Here are some rows, each followed by its group. Groups can overlap.
[0.6 1.5 1.2 -0.1 1.3 2.1 -0.9 2.3 0.8 0.0 2.1 0.7 -1.0 -1.1 0.3
 0.5 0.2 -1.4 -1.2 0.3 -1.3 -0.6 0.1 -2.1] 1
[-0.7 -0.3 -0.5 0.1 -0.9 -0.7 0.5 -0.9 -0.5 -1.2 0.5 0.1 0.8 1.1 0.4
 0.5 0.5 -0.3 0.6 1.1 0.6 1.1 0.8 -0.3] 2
[0.2 -0.3 -0.6 1.0 -1.0 -0.1 -0.1 -0.2 0.0 -0.1 0.1 -0.4 0.9 0.6 -0.4
 -0.4 1.0 -1.8 0.0 0.3 -1.3 1.1 -0.3 -0.1] 3
[0.2 -0.4 -0.2 -0.1 -0.5 -0.3 1.1 -0.9 -0.1 0.3 -0.8 -0.6 0.4 0.5 -1.3
 -0.9 0.1 0.4 0.9 -0.5 0.7 0.3 -0.6 1.7] 4
[-0.7 0.3 -1.0 -0.7 -0.5 0.1 1.2 -0.8 -0.8 -0.4 0.9 -2.0 -0.8 -0.4 -0.2
 -1.0 -0.4 0.6 1.9 -1.5 -0.2 -0.7 -1.0 0.2] 4
[-1.8 -0.8 -2.3 0.7 -2.0 -1.1 1.2 -1.1 -2.2 -0.5 0.3 -0.9 2.4 0.7 -1.0
 -0.6 2.8 -1.9 -1.1 -0.6 -1.2 2.2 1.0 0.5] 3
[-0.3 -0.3 -0.3 1.1 -0.9 0.0 0.2 0.2 -0.2 1.2 -0.7 -0.1 0.7 0.1 -2.0
 -0.8 1.0 -0.8 -0.5 -0.5 -0.5 1.2 0.0 0.9] 3
[-0.4 0.0 -0.8 0.2 -0.4 -1.1 1.1 -0.7 -0.9 0.8 -0.2 -0.4 0.3 0.5 -1.0
 -0.4 -0.7 0.5 0.8 0.3 0.1 0.0 -0.2 0.9] 5
[1.0 0.6 0.7 0.1 0.6 0.8 -1.4 1.0 1.7 0.5 -0.1 0.9 -0.3 0.0 1.0
 1.2 -0.4 -0.3 -0.7 0.6 0.1 -0.3 1.1 -1.3] 6
[-1.0 0.2 -0.1 0.3 -1.0 -0.8 -0.3 0.1 -0.3 0.8 0.2 0.6 1.7 0.1 -0.3
 0.2 1.0 -0.4 0.0 0.3 -0.4 0.9 0.6 0.1] 6
[0.8 1.7 1.5 0.2 1.3 2.7 -1.3 2.7 1.1 -1.0 1.9 0.2 -1.1 -0.5 0.2
 1.9 1.4 -1.5 -1.4 0.4 -1.3 -0.5 0.5 -1.7] 1
[-0.1 0.5 0.0 -0.7 0.4 -0.1 0.6 -0.1 -0.7 -1.5 0.9 -0.7 -1.4 -0.1 0.2
 -1.3 -0.3 0.9 0.2 -1.2 0.6 -0.6 -1.4 -0.6] 4
[-0.9 0.0 -1.4 0.5 -1.1 -0.7 0.6 -1.2 -0.7 -0.7 0.1 -0.2 0.3 0.5 -0.4
 0.3 0.9 -1.0 0.4 0.4 -1.2 1.5 0.1 -0.2] 7
[-0.1 0.0 -0.4 0.3 -0.2 0.0 0.9 -0.9 -0.2 0.3 -1.2 -0.7 0.5 -0.5 -1.1
 -0.8 0.0 0.7 0.3 -0.2 -0.2 0.7 -0.7 1.5] 8
[1.1 -0.7 1.0 -0.1 0.8 0.2 -1.0 0.9 -0.1 0.4 0.3 -0.1 -1.0 -0.8 0.6
 -0.6 -0.4 0.9 -0.3 -0.8 2.1 -1.1 -0.8 -0.2] 9
[-2.2 -0.4 -1.9 -0.2 -1.3 -1.2 -0.5 -2.0 -1.1 -2.0 1.4 -0.1 0.5 0.6 1.2
 0.8 0.9 -1.4 -0.2 0.2 0.0 1.2 1.6 -1.1] 2
[-1.4 -0.3 -0.2 -0.5 -0.7 -0.9 1.0 -0.2 -0.4 2.2 0.0 -0.2 0.7 -0.3 -1.1
 -0.9 -0.6 0.7 0.4 -0.1 -1.3 0.0 -0.8 1.2] 5
[-0.4 -0.1 -0.8 1.5 -0.9 0.0 -0.4 -0.4 -0.3 -1.4 -0.8 -0.3 0.5 0.8 -0.8
 0.4 1.5 -2.1 -0.8 0.1 -0.8 1.6 1.6 0.2] 6
[-0.9 -0.4 -0.7 -0.3 -0.4 -0.4 1.9 -0.5 -0.8 1.3 -0.1 -1.1 0.2 0.2 -1.0
 -1.4 -0.4 0.8 1.0 -0.9 -0.6 0.1 -0.4 1.3] 5
[1.1 0.0 0.9 -0.4 0.7 -0.2 -0.7 0.1 0.9 -0.6 -1.6 0.2 -1.2 0.5 0.0
 0.4 -0.9 1.3 -0.8 0.1 0.7 -0.7 0.6 -0.4] 7
[1.0 0.8 1.3 0.7 0.8 0.9 -0.5 1.0 1.2 -0.1 -0.6 0.4 -1.3 -0.2 -1.1
 0.5 -0.6 -0.7 -1.4 0.1 -1.1 -0.3 0.4 -0.6] 3
[0.3 0.2 0.8 -0.6 0.6 0.1 -0.1 0.4 0.4 1.3 -1.1 -0.1 -0.5 -0.9 0.1
 -0.9 -0.6 1.7 -0.3 -0.8 0.5 -0.6 -0.9 0.0] 8
[-2.2 -0.4 -1.7 -0.5 -1.6 -1.7 0.8 -1.8 -1.5 -1.8 1.3 0.3 0.5 1.0 0.9
 0.7 0.5 -0.2 0.6 0.6 0.5 2.0 1.1 -0.6] 2
[1.2 -0.6 1.0 -0.6 1.3 -0.4 -1.0 -0.1 0.4 0.0 -1.2 0.5 -1.6 0.0 0.9
 0.7 -1.8 0.9 0.1 0.3 2.0 -1.8 0.2 -0.6] 9
[-0.4 -0.6 -1.1 0.8 -0.9 -0.5 1.0 -1.0 -0.8 -0.5 -0.5 -0.3 0.1 0.5 -1.1
 -1.1 -0.2 0.1 0.9 0.8 -0.4 1.0 0.7 1.0] 5
[-1.0 -0.5 -1.2 0.0 -0.6 -0.9 1.5 -1.3 -0.9 0.9 -0.3 -0.5 0.7 0.0 -0.1
 -1.1 -0.2 0.7 1.1 -0.4 0.1 0.1 -0.4 1.1] 4
[1.5 2.1 1.6 0.2 1.7 3.0 -1.8 2.8 1.9 -1.6 2.4 0.1 -1.8 -1.0 -0.1
 1.9 0.6 -1.4 -2.1 -0.5 -1.6 -1.2 0.5 -2.6] 1
[-0.7 0.2 -0.6 1.7 -1.0 0.6 -0.1 -0.4 -0.5 -1.0 -0.2 -0.9 0.7 0.1 -1.8
 -0.8 1.7 -1.9 -0.4 -0.5 -1.7 2.2 0.7 0.6] 3
[0.0 0.1 -0.8 1.1 -0.6 0.5 0.6 -1.0 -0.3 -1.6 -1.1 -1.5 1.0 0.4 -2.1
 -0.9 1.7 -1.2 0.3 -1.3 -0.3 0.5 0.1 1.4] 3
[-1.4 -0.5 -1.1 -0.9 -0.8 -1.3 1.6 -0.5 -1.2 2.1 -0.2 -0.1 0.9 0.4 -0.9
 -0.9 0.0 0.3 0.9 0.1 -0.2 0.6 -0.2 1.2] 4
[1.4 0.3 1.5 0.2 1.5 1.3 -1.6 1.6 1.2 -0.3 0.0 0.9 -1.0 0.3 0.7
 1.5 0.0 -0.1 -1.4 1.1 0.7 -0.4 0.3 -0.1] 1
[0.0 0.4 0.4 0.0 0.2 0.5 0.2 -0.1 -0.6 0.8 -1.0 -0.4 -0.4 0.0 -0.5
 -0.2 -0.1 0.7 0.2 -0.7 1.2 -1.1 0.1 0.7] 7
[-0.2 0.6 -0.6 0.9 -1.0 -0.2 0.0 -0.1 -0.2 -0.2 -0.7 -0.8 1.1 0.0 -1.2
 -0.6 1.5 -2.1 -0.7 -0.1 -1.1 2.0 0.1 0.3] 3
[-0.5 -0.3 -1.1 -0.3 -0.6 -0.5 1.2 -1.0 -0.2 1.3 -1.0 -0.2 1.6 -0.8 -0.8
 -1.3 0.4 1.2 -0.4 -0.4 -0.2 0.4 -0.8 1.7] 8
[0.0 -0.3 -0.1 0.1 -0.2 0.1 0.2 -0.7 -0.1 0.9 -0.7 -0.1 -0.1 0.5 -0.2
 0.1 -0.5 0.1 0.1 0.0 0.1 -0.6 -0.2 0.3] 7
[0.2 -0.3 0.5 -0.2 0.4 -0.2 0.0 -0.1 0.4 1.2 -0.7 0.4 -0.6 -0.2 0.1
 -0.1 -0.6 1.1 -0.2 -0.6 1.0 -0.8 -0.1 0.4] 7
[0.6 2.5 2.1 -0.4 1.7 2.4 -1.8 3.0 1.5 -0.6 2.7 1.4 -0.8 -0.9 1.6
 2.3 0.6 -0.8 -1.3 1.0 -1.1 -0.7 0.1 -2.4] 1
[-0.7 -0.2 0.2 -1.0 0.0 -0.7 0.5 0.5 -1.0 -0.2 0.3 -0.7 -1.0 -0.6 0.8
 -0.7 -0.6 1.0 1.2 -0.8 0.0 -0.5 -1.4 -0.7] 4
[-0.7 -0.5 -1.2 -0.3 -0.6 -0.4 1.6 -1.2 -0.3 1.1 -0.1 -0.5 0.8 0.4 -1.3
 -0.8 -0.2 0.3 0.9 -0.8 -0.7 0.3 -0.5 1.0] 5
[0.4 0.1 0.4 -1.1 0.4 1.1 0.5 0.2 0.0 -0.7 1.0 -0.9 -1.6 -0.8 1.1
 -0.9 -0.8 1.4 1.5 -1.0 0.5 -0.7 -1.1 -1.9] 4
[-0.2 -0.5 -0.2 -0.1 0.0 -0.6 0.7 -0.3 -0.6 0.7 -0.6 0.2 0.5 0.6 -0.4
 0.3 -0.6 0.2 1.0 0.2 0.4 -1.0 -0.1 0.3] 7
[-0.6 -0.4 -0.2 0.0 -0.4 -0.1 1.3 -0.4 -0.5 1.7 0.1 -0.1 0.4 -0.2 -0.9
 -1.1 -0.3 0.9 0.9 -0.6 -0.8 -0.4 -0.8 0.5] 5
[1.2 0.1 0.9 0.5 1.2 1.3 -1.1 1.3 0.9 0.2 0.1 0.6 -1.3 -0.1 0.8
 1.1 -0.2 0.2 -0.6 0.8 0.5 -0.7 0.7 -0.4] 1
[-0.7 0.2 -0.2 -0.6 -0.5 -0.4 0.1 0.0 -0.4 0.4 0.3 0.1 0.8 -0.1 -0.5
 0.0 0.5 0.4 0.0 -1.0 -0.9 0.8 0.7 0.4] 6
[0.4 0.6 -0.1 0.9 0.2 0.5 -1.4 -0.3 -1.2 1.2 -1.4 -1.1 0.2 -0.7 -1.7
 -1.5 1.1 0.5 -0.1 -2.5 1.4 -0.1 -0.9 2.1] 9
[-0.8 -0.6 0.3 -0.2 -0.4 -0.6 0.2 -0.2 -0.2 1.8 -0.4 0.9 0.4 0.4 -0.3
 0.0 -0.5 0.3 0.3 0.4 0.5 -0.2 -0.1 0.4] 7
[-1.0 -0.4 -0.8 -0.9 -0.6 -0.5 1.5 -0.4 -0.7 0.2 0.9 0.0 0.1 1.0 0.3
 0.7 -0.4 0.3 0.6 0.3 -0.3 -0.4 0.3 0.3] 2
[-0.1 -0.2 -0.1 -1.3 -0.1 -0.5 0.3 -0.2 -1.4 -0.4 1.2 -1.0 -1.5 -1.0 0.7
 -0.7 -1.1 1.9 1.6 -1.7 0.5 -0.8 -1.6 -0.2] 4
[-0.4 1.1 1.1 0.3 0.3 0.8 -0.6 1.4 0.7 0.7 0.8 0.1 -0.9 0.0 -0.1
 0.1 0.4 -1.1 -1.0 0.6 -1.6 0.7 0.1 -1.9] 1
[-1.4 -0.1 -2.2 1.0 -1.8 -0.2 1.5 -1.0 -2.0 -0.2 -0.2 -1.7 2.2 0.7 -0.8
 -1.5 3.0 -1.9 -0.3 -0.7 -0.8 2.4 0.3 1.8] 3
[2.1 1.3 1.3 -0.7 1.9 1.7 -1.7 1.8 1.7 -0.1 0.1 1.9 -1.5 -1.3 2.0
 1.7 -2.1 -0.5 -1.0 2.0 -1.3 -1.6 0.0 -1.4] 6
[-0.6 -0.7 -0.8 0.7 -0.8 -0.8 0.2 -1.0 -0.8 -0.9 -0.4 0.1 1.0 0.3 0.2
 0.1 0.4 0.1 0.0 0.5 0.6 1.0 0.1 0.1] 6
[0.1 -0.3 0.4 -0.4 -0.4 0.2 0.3 0.7 0.1 1.1 -0.5 1.2 0.5 -0.2 0.1
 0.4 0.3 0.0 -0.3 -0.1 -0.8 0.9 0.2 -0.3] 6
[-0.5 -0.6 -0.3 -0.4 -0.2 -0.9 1.7 -0.4 -1.0 1.7 0.0 -0.1 1.1 0.5 -0.4
 -1.1 -0.7 1.0 1.3 0.1 -0.6 0.1 -1.2 1.0] 5
[-0.2 -0.5 0.3 0.0 0.4 0.5 -0.6 0.1 -0.9 0.6 -0.4 -0.8 -0.3 -0.4 -1.0
 -0.8 0.4 0.0 -0.2 -2.1 1.3 -1.8 -0.3 1.2] 9
[0.0 -0.6 0.2 1.1 -0.7 -0.4 0.4 -0.4 0.5 0.4 -1.1 -0.1 0.8 -0.2 -0.9
 -1.1 0.5 -0.7 -0.8 -0.8 -0.1 1.1 -0.5 0.2] 3
[-1.5 -0.1 -1.3 -0.8 -0.9 -0.1 2.5 -0.3 -1.1 0.8 1.2 -1.7 0.5 0.4 -1.1
 -1.5 0.4 -0.3 1.4 -0.9 -1.2 0.1 -1.1 1.0] 4
[2.3 1.1 1.5 0.4 2.4 1.7 -1.5 1.8 2.0 -1.3 1.0 0.7 -1.1 -0.4 1.5
 2.0 -0.4 0.3 -1.2 0.6 0.4 -1.2 0.7 -1.4] 1
[0.0 -0.1 -0.2 0.3 0.1 -0.2 0.4 -0.5 0.1 0.2 -1.1 -0.6 0.3 -0.4 -0.7
 -1.2 0.0 0.8 0.0 -1.1 0.0 0.0 -0.6 1.1] 8
[0.9 0.0 0.7 -0.8 1.5 -0.5 -1.5 0.1 0.6 0.1 -1.3 1.2 -1.9 -1.3 2.4
 1.3 -1.7 1.4 -0.1 1.4 2.6 -2.0 0.4 -0.7] 9
[0.7 -0.1 0.1 1.0 -0.1 0.0 -0.6 -0.1 0.4 -0.8 -0.2 -0.2 0.0 0.1 -0.6
 -0.3 0.1 -1.1 0.5 -0.1 -0.1 0.4 0.6 -0.2] 3
[-0.4 -0.3 0.1 0.2 -0.1 -0.6 -0.3 -0.6 -0.2 -1.0 -0.1 0.3 -0.2 1.1 0.4
 1.1 -0.2 0.3 0.0 1.5 1.6 -0.4 0.3 -0.6] 7
[-0.8 -0.6 -1.2 -1.0 -0.6 -0.9 1.4 -1.0 -1.1 0.4 0.6 -0.6 0.7 0.0 0.6
 -1.0 -0.2 1.6 0.5 -1.6 -0.2 0.1 -0.5 -0.1] 5
[-1.3 -0.1 -0.7 -0.5 -0.3 -0.4 0.9 0.1 -0.8 -0.7 0.7 -1.4 -0.6 -0.3 -0.6
 -1.1 0.1 0.4 1.4 -1.2 0.0 -0.9 -1.2 -0.6] 4
[0.3 0.4 1.1 0.7 0.8 0.7 -1.7 1.3 1.1 0.2 -0.3 0.8 -0.4 0.6 0.2
 0.7 -0.1 -1.4 -1.1 0.7 -0.8 0.1 1.0 -0.9] 6
[-0.4 -1.1 -0.5 0.5 -1.0 -1.0 -0.7 -0.3 -0.1 0.1 -0.2 0.6 1.7 0.7 -0.2
 0.1 0.6 -0.8 0.0 1.0 0.5 0.7 0.3 0.4] 6
[-1.0 0.0 -0.6 1.8 -0.9 -0.8 -0.4 -0.3 -0.1 -1.0 -0.6 0.1 0.8 0.4 -0.3
 0.3 0.9 -1.5 -0.7 0.7 -0.1 1.5 0.5 0.2] 6
[2.4 0.8 1.2 -0.7 2.4 0.7 -1.7 0.5 1.3 0.2 -0.6 1.3 -2.2 -1.6 2.9
 1.8 -2.4 0.9 -0.6 1.7 1.9 -2.7 0.0 -0.4] 7
[-0.4 -0.2 -1.0 0.5 -0.3 -0.3 0.8 -0.8 -0.8 0.7 -0.2 -1.2 1.1 -0.1 -1.8
 -1.4 1.2 -0.6 0.2 -1.9 -0.4 0.4 0.1 1.8] 3
[-0.8 -0.2 -0.2 -0.3 -0.1 -0.8 0.3 -0.3 -0.5 0.6 -0.1 0.1 0.3 0.1 -1.0
 -0.4 0.2 1.0 -0.5 -0.8 -0.3 0.6 -0.6 0.6] 7
[0.0 -0.6 0.4 0.2 0.3 0.2 -0.6 0.5 -0.2 0.3 -0.3 -0.2 -0.6 0.1 -0.2
 0.3 0.2 -0.1 -0.5 -0.8 1.1 -0.7 0.5 0.0] 7
[0.5 -1.0 0.5 -1.2 0.7 -0.1 -0.3 0.2 0.4 -0.6 -0.6 0.9 -1.0 -0.1 1.0
 0.7 -0.7 1.2 -0.1 0.3 2.1 -1.1 0.5 -0.5] 7
[-1.1 -0.6 -0.6 -0.8 -0.7 -0.9 1.6 -1.1 -1.6 -0.8 0.8 -0.6 0.6 0.4 0.0
 -0.7 -0.2 0.9 1.4 -1.0 -0.8 0.0 -0.6 -0.4] 5
[-0.7 0.0 0.1 -0.4 0.2 -0.5 0.3 0.3 -1.1 0.4 0.5 -1.4 -0.5 -0.8 -0.3
 -1.0 -0.5 1.2 0.9 -1.5 0.8 -0.5 -1.3 0.5] 4
[0.4 -0.1 -0.1 -0.4 0.5 -0.2 -0.4 -0.4 -0.2 0.4 -0.7 -0.5 0.1 -0.4 -0.5
 -0.5 -0.5 0.6 -0.7 -0.2 1.2 -0.4 -0.5 0.7] 9
[0.2 -0.2 1.0 -0.7 0.5 -0.4 -0.2 0.3 0.6 1.2 -1.7 -0.1 0.1 -0.2 0.3
 -0.5 -0.3 1.6 -0.2 0.0 0.9 -0.5 -0.9 0.6] 8
[-0.3 -0.4 -0.4 -0.1 -0.4 -0.1 1.3 -0.6 -0.3 0.8 -0.1 -0.7 0.0 0.1 -0.6
 -0.7 -0.1 0.0 1.0 -0.3 0.4 -0.3 -0.3 1.1] 4
[-0.4 -0.1 0.1 -1.0 0.6 -0.5 0.3 -0.1 0.1 0.3 -0.9 0.3 -0.6 -0.5 0.4
 -0.1 -0.9 1.4 0.5 0.6 1.5 -0.9 -0.6 0.8] 5
[-0.3 -0.1 -0.5 0.3 0.1 -0.7 0.4 -0.7 -0.4 -0.2 -1.0 -0.2 0.7 0.2 -1.0
 -0.8 0.3 0.9 -0.4 -0.2 0.1 0.5 -0.4 1.2] 5
[-1.0 -0.1 -0.3 -0.4 -0.4 0.0 0.8 0.0 -0.6 -0.9 0.8 -1.1 -0.3 -0.4 -0.4
 -1.1 -0.1 0.2 1.4 -1.4 0.0 -1.0 -0.7 -0.4] 4
[0.6 -0.4 1.3 0.6 0.3 0.0 -0.7 0.6 0.8 0.9 -1.3 1.0 -0.5 -0.3 0.3
 0.6 -0.3 -0.2 -0.5 1.1 0.6 -0.2 -0.2 -0.4] 6
Which 4 groups are nearest to each row below, nearest first, going by the distance to the centre of the group?
[-0.2 -0.3 -0.4 -0.3 -0.2 -0.5 0.5 -0.6 0.0 0.4 -0.3 -1.3 0.1 -0.6 -0.8
 -1.0 -0.1 0.8 0.4 -1.1 -0.1 -0.1 -0.7 0.9] >> 8 5 4 7
[-0.5 0.2 -0.9 0.5 -0.7 -0.2 0.3 0.0 -1.2 -0.8 0.9 0.2 1.3 0.1 0.7
 0.4 1.4 -0.2 0.5 0.6 -0.5 1.6 0.7 0.3] >> 2 6 3 5
[0.4 -0.4 0.0 0.2 -0.4 -0.4 0.4 -0.2 -0.1 0.7 -0.2 -0.7 0.4 -0.1 -1.4
 -1.2 0.4 -0.1 -0.4 -0.8 -0.8 0.7 -0.2 0.6] >> 3 8 5 4
Which 5 groups are nearest to each row below, nearest first, going by the distance to the group's nearest row?
[-0.6 -0.6 -0.7 -1.2 -0.4 0.0 1.6 -0.6 -0.8 -0.2 0.3 -1.9 -0.4 -0.7 -0.4
 -1.4 -0.5 1.1 1.7 -1.4 0.8 -0.9 -1.8 0.3] >> 4 5 8 7 9
[-0.7 -0.1 -1.3 1.4 -1.1 -0.3 0.0 -0.4 -0.6 -1.2 0.2 -0.4 0.5 0.8 -1.2
 0.5 1.9 -0.8 -0.4 0.2 -0.6 1.6 0.5 0.7] >> 6 7 3 2 5
[1.6 -0.2 0.9 -1.7 2.0 0.2 -0.7 -0.5 0.7 -1.0 -1.0 1.0 -2.5 -1.0 2.7
 1.2 -3.4 2.3 -0.3 1.2 2.5 -2.3 0.2 -0.3] >> 9 7 5 1 6
[0.0 -0.6 -0.3 0.3 -0.4 -0.8 0.3 -0.9 -0.1 -1.4 -0.6 0.0 0.5 0.6 0.0
 -0.2 0.4 -0.2 0.0 0.7 1.3 0.2 -0.1 0.3] >> 6 2 7 5 3
[1.1 0.3 1.1 -0.8 1.3 0.5 -0.4 0.1 0.8 0.0 -0.5 0.1 -0.7 -0.6 0.2
 -0.1 -0.8 1.7 -0.8 -1.2 1.0 -1.6 -0.1 -0.4] >> 8 7 9 5 1
[-0.6 -0.5 -0.4 0.8 -0.3 -1.2 -0.4 -1.0 -0.7 -0.5 -0.7 -0.2 0.4 1.2 -0.1
 0.1 0.7 -0.2 -0.5 -0.2 0.5 0.5 0.6 0.6] >> 6 5 2 7 3
[-0.6 -0.7 0.7 -0.1 -0.1 -0.8 0.1 0.2 0.5 0.4 -0.3 1.4 0.0 0.4 0.7
 0.6 -0.7 0.6 0.7 0.7 0.5 -0.8 0.8 -0.2] >> 7 6 5 2 8
[-0.9 -0.5 -1.3 -0.3 -0.3 -0.7 1.8 -0.6 -0.9 2.1 0.4 -0.6 0.7 -0.4 -0.5
 -1.3 -0.7 1.1 0.7 -0.7 0.4 -0.2 -0.8 1.7] >> 5 4 8 7 3
[1.8 0.7 1.7 0.2 1.8 2.1 -1.9 1.8 1.5 -1.6 0.4 0.6 -1.1 -0.2 -0.1
 2.0 0.4 -0.3 -1.3 1.0 -0.3 -0.5 0.7 -0.7] >> 1 6 3 7 9
Which 5 groups are nearest to each row below, nearest first, going by the distance to the centre of the group?
[-0.5 0.1 -0.4 1.7 -0.5 -0.2 -1.0 -0.1 -0.3 0.2 -1.0 -0.2 1.2 0.3 -0.6
 -0.4 1.4 -1.8 -0.3 0.1 -0.1 0.6 0.6 0.8] >> 3 6 7 8 5
[1.8 1.4 1.8 0.1 1.7 2.1 -0.7 2.3 1.6 -0.9 2.0 0.8 -0.7 -0.9 1.3
 0.9 0.0 -1.5 -0.6 0.3 -1.5 -0.7 -0.5 -2.2] >> 1 6 7 9 4
[-0.3 -0.1 -0.9 -0.1 -0.5 -0.5 0.5 -1.2 -0.2 -0.1 -0.4 -0.4 0.1 0.4 -1.0
 -0.4 -0.1 0.0 0.8 -0.2 0.0 -0.4 0.2 0.7] >> 5 4 7 8 3
[-0.4 0.1 -0.1 0.8 -0.6 -0.2 0.4 0.2 -0.5 0.9 0.2 -0.6 0.6 0.3 -1.7
 -0.8 0.3 0.0 0.0 -0.6 -1.0 1.3 -0.6 0.6] >> 3 5 8 4 6
[0.8 -0.4 0.9 0.7 -0.3 0.0 -1.3 0.8 1.5 1.1 -0.8 1.5 -0.3 0.2 -0.2
 0.2 -0.1 -1.5 -0.5 1.7 -0.3 0.2 1.1 -0.9] >> 6 7 1 9 3
[-0.8 0.4 -1.2 0.3 -1.4 -0.8 0.1 -1.0 -0.7 -0.6 0.9 0.2 0.7 0.6 0.4
 0.6 0.7 -1.3 -0.2 0.8 -1.5 1.8 0.3 -0.2] >> 2 3 6 5 7
[0.9 0.1 0.8 -0.6 0.7 0.8 -0.7 0.6 -0.4 0.4 -0.6 -0.7 -0.4 -0.2 0.1
 -0.8 0.2 0.7 -0.4 -2.1 2.3 -1.2 -0.5 1.0] >> 9 7 8 4 5
[1.5 0.1 0.7 -0.6 1.3 0.7 -0.7 0.4 0.1 -0.4 -0.5 -0.6 -1.3 -0.3 0.8
 -0.7 -1.3 1.0 -0.6 -1.2 1.8 -2.5 0.0 -0.7] >> 9 7 8 4 6
[0.0 -0.3 0.3 -0.3 0.4 0.0 0.1 0.4 -0.6 1.3 0.0 0.1 -0.2 0.4 0.0
 0.0 -0.7 0.8 0.2 -0.8 0.6 -0.9 -0.1 -0.3] >> 7 9 8 4 5
[-0.1 -0.3 0.3 0.3 0.0 -0.1 0.0 0.4 -0.1 0.9 -1.2 0.1 0.5 -0.1 -0.8
 -0.4 0.3 0.4 -0.5 0.2 0.4 -0.1 -0.3 0.6] >> 8 7 6 5 9
[-0.7 -0.1 -0.6 -0.5 -0.5 -0.5 0.6 -0.4 -0.6 0.8 -0.4 -0.6 0.2 0.2 -1.1
 -0.6 -0.6 0.7 1.2 -0.8 0.1 -0.5 0.0 0.6] >> 5 4 8 7 9
[-1.1 -0.2 -1.1 -0.7 -1.0 -0.6 2.0 -0.5 -0.9 0.4 0.2 -0.2 0.8 -0.1 -0.3
 -1.3 -0.1 1.7 1.5 -1.1 -0.9 0.2 -0.7 0.8] >> 5 4 8 7 3
Which 4 groups are nearest to each row below, nearest first, going by the average distance to the group's rows?
[-1.2 0.5 -0.6 -0.8 -1.1 -0.4 1.6 -0.4 -0.3 0.3 0.7 -0.1 0.4 0.3 -0.2
 -0.5 -0.2 0.7 1.7 -0.1 -1.2 0.2 -0.8 -0.1] >> 5 4 8 2
Which 4 groups are nearest to each row below, nearest first, going by the distance to the group's nearest row?
[-0.1 -0.4 0.1 -0.8 0.2 -0.8 -0.1 -0.5 -0.3 -1.4 -0.2 0.4 -0.9 0.7 0.9
 0.9 -0.2 1.5 0.0 0.7 1.5 -0.2 0.8 -0.1] >> 7 5 2 6
